One turn moves every row onto another: examples first, then more rows asked:
lomu: [-11  -5  -1  13 -27 -53 -52  -6 -54   6  -3  20]
Budil: [-19  13 -48  14  10 -14 -44 -12 -30 -29  12  25]
batum: [ 16  -3 -31  -9 -26   2   0  20 -22 -19  12  43]
Dipil: [  6  37 -23  11 -13 -30 -79 -18 -41  27  11  19]
pode: [ -9  -5 -35  22 -28 -24 -36 -27 -47   8 -20   6]
daka: [ 30  34 -22 -20 -47  -1 -36   0   5  22  16  23]
Lig: [-23  12 -33  46   3 -23 -40   2 -17  -9   3  22]
Leli: [ 24  18 -36 -10 -46   6 -14  -2 -27  -4  28  32]
Bamid: [ 20  38 -17   6 -22 -20 -58  29   0   5   3 -28]
pesik: [-14 -16 -24  19 -19 -33 -33  -9 -42   7 -35  23]
Kegel: [-34  27 -25  14 -11 -39 -66  10 -38   3 -17  -3]
Sar: [-14  17 -37 -34  13 -41 -15   3 -49   1  -6  -4]
gok: [-28  47 -32  -3 -30 -42 -19  -9 -19  26   3  12]
bolu: [-20  47 -39  -3 -24 -38 -73  -8 -32   6  -4  27]
nogor: [ -9   2 -18 -18  12 -17 -65  -3 -28   3 -19  55]
Ral: [ 25   2 -31   2 -17   3 -25  26 -11  20  37 -15]
samo: [ 27   4 -36  13 -11 -15 -15  47  -2  20  25   9]
pavor: [ 39  17  -2  -6  -1 -21 -57  40   5  15 -13  10]
mamuk: [  5  43 -44 -18 -40 -33 -27  34 -12 -13   7 -12]
Muta: [ 26  17 -15 -14  -1 -13 -57  35  -7   4 -21 -25]
solok: [  6  11 -10 -44 -44 -23 -34  36 -37   5 -15  36]
gudi: [  2   3 -17 -18 -35 -22 -11  43 -21 -12  -7  48]
dipe: [  5  12  -9  22   9 -36 -61   7 -23  19  -3  57]
Nusig: [ 24  18 -34 -10 -33  -2 -39  23 -13  42  16 -19]
sode: [ -3  -3 -25  -8  25 -24 -61   9 -44   8 -35  20]
nuz: [ -4  -6 -11  31 -24 -40 -41 -19 -47   0  14  25]
zupo: [ 20  -8 -34  20  -7 -45 -35 -11 -53   8 -12  40]
zek: [-15  25 -35  19  -4 -32 -50   2 -12  -4  -1  63]
sed: [ 22  17 -10  20  -5 -20 -39  43  17  -3  -1   4]
terip: [ 28  -4 -24 -29  -3   9 -19  11 -11 -19  22   6]
dad: [ 21  -7 -18  -4 -13 -10 -25  51   3  35  -1  17]
mibud: [ -2  10   4 -37   3 -32 -32  -8 -31  33   5  40]
Dib: [ 18   5 -36   7 -17 -49 -49 -16 -66  14 -14  19]
Dezo: [  6  18 -11 -23  -2 -17 -26 -31 -30  30  28  30]
sidi: [ 17  20 -31 -17 -27 -29 -42  51 -23  31   8 -21]
Gavun: [ 47  31 -20   7 -12  -5 -55  12   2  14  14  -8]
Zeteb: [  5  20 -27 -47 -48 -14 -35  21 -50  -4  -5   2]
fif: [ 21  20  -5 -31 -37 -17 -37  28   9  22  -8  40]
Kiv: [ -1  23 -38 -10  -3  -1 -68 -35 -36   5   7  29]
didiz: [ 18   2 -12 -55 -10  -8 -38  25 -24 -11   0  -6]
dadas: [-31  16 -32 -16   5 -34 -64   9 -43 -20 -17  16]
kufos: [  8  34 -39 -20 -60  -8 -25   6 -39  -5  20   5]
fetap: [-28  29 -24   5 -16 -45  -6   8  -7  20  -4  38]
ketur: [  9   9 -47  15  18  -1 -51 -25 -42   3  -1   8]
Vozi: [ -6   8 -44 -12  22 -29   2  -3 -35  -7   9  12]
vav: [ 37  10 -25  12   5   3 -36  21   8  -5   2 -10]
ginaz: [ 11  -7 -10 -22 -11 -19 -38  56 -16  25   3  -8]
zame: [  7  23 -38  -3 -24 -32  -9  47   4 -21   5  19]

ginaz goes to sidi
fif goes to didiz
And these:
Muta goes to Bamid
batum goes to gudi
nuz goes to zupo
Dipil goes to ketur
bolu goes to Kiv
Sar goes to gok

One turn moves every row onto another: examples first, then more rows asked:
labos: [  7  31 -10   7   1  28   6  31  50   4 -10 -10  19 -39 -19 -30  15 -14
  12  -1 -19 -13  23  12]
vobip: [ 13  -7  19   9  28  13 -14 -42   5  10  12   9  17 -36   1   0 -25 -29
 -18   6  32  31  18  23]
Mik: [  5  24  31  31  -6 -16 -26 -16  20  20 -14 -25  35 -39 -22   8 -11  -6
   1   2  -3  14  29  -6]
vimi: [-21   0  -2 -34  26   2  22  -8  -2 -18 -19 -19 -18  26  13   3 -23   0
   9   7  16   5  42  15]
ropa: [ 19  15 -25  30 -12  -5  22  -7  41  25 -10 -11  -1 -42 -23 -22 -11  -5
 -10  -5  28  36  26   8]
Fol: [ -1  25 -28  -2  14  20  -9  29  42   0 -18 -25  20 -55 -15 -12  -8 -21
  -5  -9  -9 -15   9  10]
zesu: [ -2 -21   0   0 -19   8   1  28 -18 -17  -3  -6  16 -25 -14  -5  23 -22
 -12  19 -49  -7  51  19]
mavet: [  7  -8 -25  15  -4 -10  42 -31 -14  11 -25  13 -34   7 -17  22 -15   7
 -23   3  -9   5  31 -11]
zisub: [ -5  18  18 -30 -15 -21   2   2 -13 -18  39 -26 -24   5  21   9   2   5
 -17  11  -8  -7 -22  -3]
nute: [  2  -2  -3   9   0  15 -32 -40   3   7   1  15  16 -54  -4  -3  -6 -35
  -6  12  35  30  16   8]
Movo: [ 29  23 -30   6  10 -22  12 -21 -25  -4   6  -5 -12  -5  17 -24  -1  28
 -37  -8 -31   8 -11  23]
niluv: [ 20   7 -33  18 -10  -7  13  -1  17  18   4  -8 -13 -56 -21 -20 -16  -3
 -13   6  27  23  57  -7]
rizi: [ 37  21 -33  -5  26  16  -6   5  27 -19   5  17  -6 -44   8 -32  -3   8
 -13  10  29  -2  12  33]
luf: [-15 -17   7 -34   1 -17  40   0  -9  -7   6 -27 -19  15  -5   9 -30  -9
   7  31 -20   8  18  22]
miduk: [  9   3 -25  27   8  34 -15 -18  34 -20   7  -5  14 -27 -28   5  -5 -10
 -16 -37  28  12  15   3]
kupom: [ 10  -8   0  26 -15  37  17 -19  -1  -6  12  -4  -7   7  -3  21  38 -36
 -32  -2 -34   6   9 -20]
tum: [-12  19  20  32  -6   6 -19 -16  24  28 -10 -31  24 -53  -5  -4  -9  -4
  16  -3  15   1   8  -8]
vovok: [  4  29  35 -10 -34 -20  -4  -9  10 -15  25 -18 -13   6   9 -29  27  14
 -16  -8  -7   6  -4   2]
zez: [ -8  14 -10 -30  -8  -6  -8  -6  58  16 -21  -2  15 -45   7   2  -4 -23
  -3  20  10  21  40  20]
vup: [  7  10  29  27 -22 -11  -6   7  -2  -8  -1 -15 -30  -8  -2  20 -12  20
  15  57 -12  -9  16 -11]
vedal: [ -3  31 -10   1  45   9   3 -21  -8  -6  21   5 -13  16  18  -3 -15 -47
 -11  13   7   9  -7 -23]
rog: [  0   2  -6  22   5  33  -3  -3  19   3  32  -7  10 -34 -26  -8  -4  -9
 -34 -47  23   4  12  -8]
fefud: [  4   5  20 -13  -3  13 -20 -27  53 -13  -2  -1  17 -43   9  10 -10  16
   0 -11  17 -16   5  27]
Pir: [ 16  37   7  14  11  28  -8 -31 -25   1  18   6  -9  14  30   6 -14 -30
   8  35 -11   4 -10   2]
mep: [ 35   6 -24  -6   4   9   3  -5  26  -6  -4  17  -1 -67  -7 -29 -17  -9
 -16   5  19   1  -6  39]
belu: [ -6   7   9 -36 -31   0   3   2  20 -32  33 -29 -24   1  23   2  12  22
 -14   4 -21   8   4 -13]
mela: [ -2 -12  -6  -2 -10 -10  12  25  -4 -16   7 -17  15  21 -23 -13  20  -7
 -16  17 -60   7   8  26]
roz: [ 10  34 -17  -3  15  -4  17  12 -27  12  11   8  17  -9  40 -35   9   9
 -26  -1 -15  -3 -16  12]
neb: [ 12   8  -6  18  21  11   7 -23 -13   4  28   7 -31  29  35  23  -9 -32
   8  28  -2   2  18   2]
lozi: [ 18   0  -6  20 -29  -5  18  -7  25 -14  35  17   1  -4 -10   9  30 -20
 -42  -6 -34  10  27 -25]
Reti: [  4   3   6 -41   1   6  17 -19  39   7 -36   3   7 -50   5  -7  -4 -27
  18  24   5  11  34   7]
Vurin: [  8   9  16  29 -20 -18 -17  12 -16  -8  30 -22 -26  -3  -4  31   1 -16
   3  40 -27 -14  25  -8]
dedeb: [-34  -4 -15 -44  16  10  20   8  -3  -4  10  -2 -22   9   5  -5 -32 -17
   5  21 -25  18  26  21]
bes: [ 17   6 -41  -9  23 -17   9  -7 -33 -11 -10   4   1  21  19 -25   5   7
 -17  16 -26   6 -13  14]
Tona: [ -4 -15  -7  22  13  -3   4  34 -12  -2   3 -17  -6 -18 -19 -20   9  -5
 -22  28 -61   6  15  33]
vasop: [  5  20  22 -28   7   4 -23 -22  34 -21 -20  -1  22 -34   2   9   3  12
 -10 -20  13 -15 -10  -4]
gaf: [ 21 -25 -31  25 -11 -17  35 -14 -29   7 -19   7 -26  -2  -6  -1  -3   6
   2  17 -30 -11  26 -16]
rugo: [ 16  -8  -9  25 -20  15  24 -13   0   5  29  13 -22  19  17   3  35 -10
 -18 -14 -29  -9   1 -17]
zufu: [ 17 -11  34  34  -2 -11  -3 -11 -15 -21   4 -17 -25 -28 -27  -1 -19 -22
  16  44 -20 -16  24  -3]
diber: [ 27 -14 -15  25  19 -16  52 -10  -2  -2 -12   9 -15 -14   4  15 -37  21
  -5  20  -6 -13  37   0]

bes goes to gaf
vimi goes to zesu
fefud goes to zez
And these:
niluv goes to rog
Movo goes to mavet

One turn moves every row onto another: examples first, then more rows asked:
dazov: [ 26   7 -56  36  12 -15  15 -21 -45 -45 -55 -34 -15   5  10 -19  26  26
  61 -50  62]
Giv: [ 19 -22 -19  17  -4 -30  33 -11 -47 -15 -64 -15 -25  -2  16 -35  27  50
  37 -33  28]
kos: [  8   9 -27  -6  17  -6  10   2 -65 -36 -60 -39   5 -17  27 -32  27  50
  46 -11  63]
los: [ 17  33 -23  -1  -3  15  -9  -6   1 -35 -79 -11  -1 -30  43 -22  16   0
 -10 -16  34]
Rozom: [ 21 -11 -11 -21   9  -7 -23 -15 -38 -11 -61  -6   9 -40  26 -56  24  24
   5 -43  -7]
tirem: [ 29   7 -10 -15  11 -10 -28 -31 -21 -34 -33  -6 -16 -27  34 -52  -7   9
 -17 -50  10]
vogot: [ 16  11 -48   6  19  31 -30  -1 -69 -72 -57 -27  15 -43  30 -24   6  -3
  14 -31  20]
rori: [ 39   9 -68  23  13 -13  -1 -18 -52 -56 -68 -45   1   5  -1  -5  21  10
  48 -46  63]
minak: [ -3  -2 -25   7  12 -22  32 -20 -62 -27 -27 -28 -29  11  -1  -5  26  -4
  48 -49  25]
Filep: [ 18 -12   5  12  10  19  13 -64 -16 -29 -50   6 -17  32  11 -24 -21  16
  18 -41  19]
dekol: [ 24   5 -30  39  16  37   4 -26 -51 -68 -71  -7  13  10  20  35   4  11
  22 -21  12]
das: [ 23   3  -7 -20   2  -9 -15 -32 -17 -31 -50  11 -22 -18  23 -53  11  19
  -8 -69  -1]
lofu: [ 27   9 -27  33  -2  41 -12 -31 -32 -71 -84  -9  23  -3  23  29   6  13
  38 -42  43]
nes: [ 28  -6  -9  38   2  33 -28 -29 -39 -73 -75 -28  13   8  38  28   1  -4
  29 -41  41]
mesid: [ 19 -14 -35   0  17 -15  27 -24 -68 -35 -40 -32 -18  29  -7   8   9 -10
  50 -44  24]
bom: [  3   5 -27 -26  11 -16  -9   5 -55 -25 -64 -40  14 -14  19 -39  15  41
  32   2  43]
Peraf: [ 35  -1 -42  -1  29  27 -36 -13 -76 -64 -58 -24  35 -32  19  -4  23  12
  36 -51  34]
tozu: [ 38 -33 -25   5  -8 -34  21 -12 -39 -17 -62  -6 -25  24   9 -24  12  37
  40 -43  17]
foza: [ -6   3  -7 -19  11  19   1 -15  -6 -47 -84 -27   4 -34  46 -32   9   9
 -13 -23  31]
Mubo: [  9 -12  19   3   7  20  -4 -39 -26 -36 -44  -8 -28  44  19 -27  -6  -5
   7 -35  39]
tes: [  0 -27   7  -2  13   2  10 -42   2  -8 -46 -11 -13  18  17 -28   3  -5
   9 -33  29]
vudo: [ 44 -25 -29  15  14   0 -27 -42 -38 -35 -31   6 -12  19   4 -28  12   7
  43 -88  21]
puvi: [ 12  16 -25 -11  13  30 -30  -7 -66 -66 -78 -17  28 -45  38  -7  17  16
  25 -42  -2]
Dop: [ 28  -6 -22  18   5  26 -30 -46 -62 -65 -30   1  -4  12  -2  -7  -8  -2
  42 -79  33]
rafi: [ 13  10 -17  -4  11  16  -5 -11 -13 -34 -87 -24  31 -36  32   7  31   9
  -6 -14  45]
dudov: [  5  -7 -10 -30 -15 -39  -3  12 -26 -18 -45 -16 -19   0   8 -19  31  17
  13 -36  47]
mul: [  1  13  -8 -18 -10 -31  12  11 -44 -23 -44 -17 -17 -21  13  -8  50  24
  18 -38  52]
pupom: [ 31  13  -1 -15   3   5 -24 -21 -40 -16 -56   8 -19  -5  35 -64   6  23
  12 -37 -12]
viri: [ 22  47 -47  -6  12 -18  -6  -5 -50 -31 -70 -27  22 -10   7  14  38  27
  40 -17  25]
logi: [ 34  -4 -24  26  28  32   3 -45 -33 -46 -61  -9  20  27  15  36   8   7
  47 -37  38]
Kupuf: [ 39  -1  10  19  -3   6  -8 -57  -9 -22 -44   7 -18  19  24 -20 -23  10
   9 -36  26]
mobar: [ 28  11 -28  11  14  15 -42  -8 -54 -74 -74 -25  20 -36  50   4  22  11
  11 -50  -5]
Semal: [ 15  47 -38   3  18 -12  11 -10 -59 -32 -47 -19   3  -6  12  17  44  28
  57 -32  33]
mim: [ 41  -9   2  22  -3  20 -40 -46 -68 -49 -35  -3  -6  15  17  -8 -15  -1
  43 -63  16]
voni: [  9   7 -12  -4  26  13  -7 -21 -14 -49 -72 -32   8 -30  58 -18  -1  12
 -17 -10  10]
Nolez: [ 46 -13 -24  35   0  13 -34 -26 -54 -69 -45   7 -21  24   6 -10  14  15
  21 -81  27]

Nolez goes to dekol
nes goes to mobar
And these:
rafi goes to Rozom
Dop goes to lofu
tozu goes to mesid
Giv goes to minak

One turn moves every row onto another: examples first, then more rows asked:
tevi: [ 68 -22  17  48 -25   4 -37  -3 -41  -1   7 -41 -13 -13  19]
neniz: [ -6 -20   7  43 -52 -35 -29  18 -26  14  20 -61 -28 -27  27]
pabez: [ 18 -25  -2 -21  -9 -47 -20  16  15 -24  23 -48 -29 -10  14]
vud: [ 40   0 -20   9 -41  -3 -13   0   7  47  36 -32 -28  18  15]
ropuf: [ 45 -30   9  23 -29 -39 -39  31  -3 -10   3  21  11  -9  22]
Gefif: [  2 -30 -11  63 -40 -32 -21 -37   4   1  10 -11 -20 -21  44]
zubik: [ -5 -40  -7  30 -58 -52 -28  -2 -26   7  -9 -56  -4  -8  27]
pog: [ 28   2   3  44 -32 -17 -16  -9  38  -9  52 -26 -38   9  33]
Zogek: [ 36 -44 -19  29 -58 -31 -28  11  -4 -16  -3  12   5 -29  24]
pobud: [ 58 -37   9  53 -36 -19 -38 -21 -22 -26 -12 -35   6   4  26]
Tef: [ 31   1 -33   4 -21  -7 -10   2  21  32  36 -34 -37   6  13]
loza: [ 44 -16  31  15 -15 -21 -12  -5   3 -39  31 -56 -12  24  22]
bigev: [ 57 -27 -11 -25 -26 -27 -34  15   5  11  21  -1 -23 -12   9]
Zudi: [ 17 -27   5  22 -35   5  14   5 -51  23  17 -40   1 -10  24]
zag: [ 15 -16  -1  23 -30 -16  -5   8 -30  48   5 -20  16  25  22]
bote: [ 32 -10   9  12  -8 -23 -11   1  13 -31  30 -72 -21  20  17]
Niku: [ 47 -32   7  37 -48 -13 -22  35 -15 -29  21  -1  -6 -39  24]
lanaz: [  5 -11   4  61 -18 -37 -28  -8  16  14  22  15 -17 -10  43]
Kizam: [ 29 -32 -18  33 -51   0   3 -19 -33  25  -3 -26  14  11  25]
vik: [-17 -21  19  33 -29 -65 -33  14 -14  14   7 -42  -6   3  32]
ler: [ 51 -22 -24 -28 -13 -19 -19  20   9   7  19 -24 -21  -5   4]
barir: [  8 -31  14 -25 -17 -57 -21   6  -1  -9  24 -49 -26  -7  20]
mese: [ 10 -27   3  47 -21 -20 -22 -12 -11   7  27  -2 -38 -52  40]
delam: [ 54 -14  29  52 -13 -17 -34  -3 -21  -7   1 -27  13  29  24]
Ladi: [ 44   4 -11  34 -14  -7 -16  -5  38 -14  42 -36 -36   9  22]

Tef goes to pabez
neniz goes to mese
And these:
vud goes to barir
ropuf goes to delam
zubik goes to Gefif

One turn moves every row onto another: examples first, then more rows asked:
Tuzo: [-22  -6  32  41   7   1 -30  38  14 -14   4  67  37]
nezo: [-45 -17  23  61   5 -33  17  19  29   1  23  11  54]
Tivas: [-10 -21  28  15  37 -24 -46  30  18  -7  39   1  15]
Miron: [  2  -5   6  20  11 -30 -48  33  23  18  28  23   2]
kepe: [-17 -43  23  31  60 -25 -27   0  19 -50  13  22  22]
Pazis: [-16 -23  22  33  40 -52  23 -31  12 -21  19  16  51]
mipe: [ -8  -2   9  22  14 -44  28 -38  18  -6  13  23  47]
foto: [ 16  13 -23  27  13 -28 -12  15  35  12  -6  54  24]
gosog: [-30  -8  39  47   7  -5 -21  44  14 -19  11  60  40]
Muze: [ -1 -33  14  26  56 -41  -4 -40  12 -19   5  30  47]
sivat: [-26 -13  37  45  13  -3 -30  41  13 -19   6  64  39]
Loka: [-22 -26  22  41  51 -68  17   0  15 -29  27  14  38]
riz: [  5  15 -12  17   3 -48  13 -20  28   6   7  38  27]
zamef: [ 13 -28  -7  39  65 -33 -37  20  24 -11  -6  52  28]
debuk: [-32 -54  25  63  51 -26 -25  12  23 -11   9  23  53]
pipu: [-12  16   0  11 -15 -17   9  -8  33 -17  13  24  16]
naz: [-14  15   0  43   8 -50  28  37  30  -1  21  26  34]
Rogi: [ -9 -39  16  40  69 -62  -7  -6  13 -29  16  26  36]
zusez: [  6 -36   4  27  68 -48 -26 -19  17 -22   2  38  32]
lipos: [ -1 -22  14  27  33 -32 -56  37  17   6  29  20   5]
tiz: [  2 -11  14   6  27 -14 -54  22  22   3  29  10  10]
kadav: [-36 -12  28  33  19 -38  21  11  22 -44  31   5  25]
Valot: [  8 -11   1  16  30 -32   0 -49  18  -4  -1  38  43]
vanip: [ -4 -34  -3  43  30  -3 -46  -9  32  12 -13  48  42]
pase: [-15 -19  23  34  26 -42 -36  46  16   3  41   8   9]
rava: [-17  -6  27  15  17 -27 -26  34  20  -3  46  -6  16]
Doni: [-18 -28  16  56  59 -57   2  42  20 -24  22  25  38]
Bem: [-11  13   2  24   4 -57  31 -11  25  -6  21  21  33]
Saram: [ 16   2 -16  11  21 -39 -12 -30  27   2  -4  47  24]
masun: [-22  -5  14  37  23 -69  33   1  19 -17  29  15  36]
ketuz: [-16 -52  14  48  50  -8 -44  -6  26  -7  -5  35  48]
zilez: [-27   0  40  34   7   5 -17  39  17 -20  12  53  48]
lobad: [-17   2  -5  40 -16 -10  -5  -2  38  24   1  35  44]
Riti: [-21  -6  38  33  17   8 -30  35  15 -21   7  59  46]
zil: [  5  -4  -8  40  15 -58  13 -26  19  14   0  50  37]
Doz: [ 18 -19 -10  19  48 -40 -28 -27  22  -6  -7  50  25]
vab: [  8 -14  -4   9  27  -5 -36 -19  28 -24  -7  42  12]
loku: [-22   1  35  31   7  10 -24  34  16 -17   7  58  46]
gaz: [-11   0  15  27   5 -39 -28  42  22  13  40  10   6]
Zuluv: [ -6 -12  -7  31   1   3 -29 -16  37  19 -10  42  41]
miva: [-27  -8  42  36  17   4 -24  39  14 -24  11  52  48]
Bugol: [ 10 -27  -5  42  44 -57 -10 -28  15   5  -6  55  37]
zubu: [ -4   4  15   6   7 -17 -34  25  24   9  36   4  12]
kif: [-26  -2  33  43   0  -2 -21  41  16 -14   8  63  38]
fir: [-36   0  10  45 -17 -17  15   4  35  12  16  17  49]
feg: [ -6 -36  10  55  52 -70   7 -15  10  -7   8  39  44]
muf: [-46 -39  32  62  31 -29   0  14  25 -14  22   9  55]
dupu: [-11 -12   6  51  24 -72  29 -13  13   3  15  35  44]

Valot goes to feg
zamef goes to kadav
kif goes to Riti
And these:
ketuz goes to nezo
Rogi goes to Bem
Tivas goes to gaz

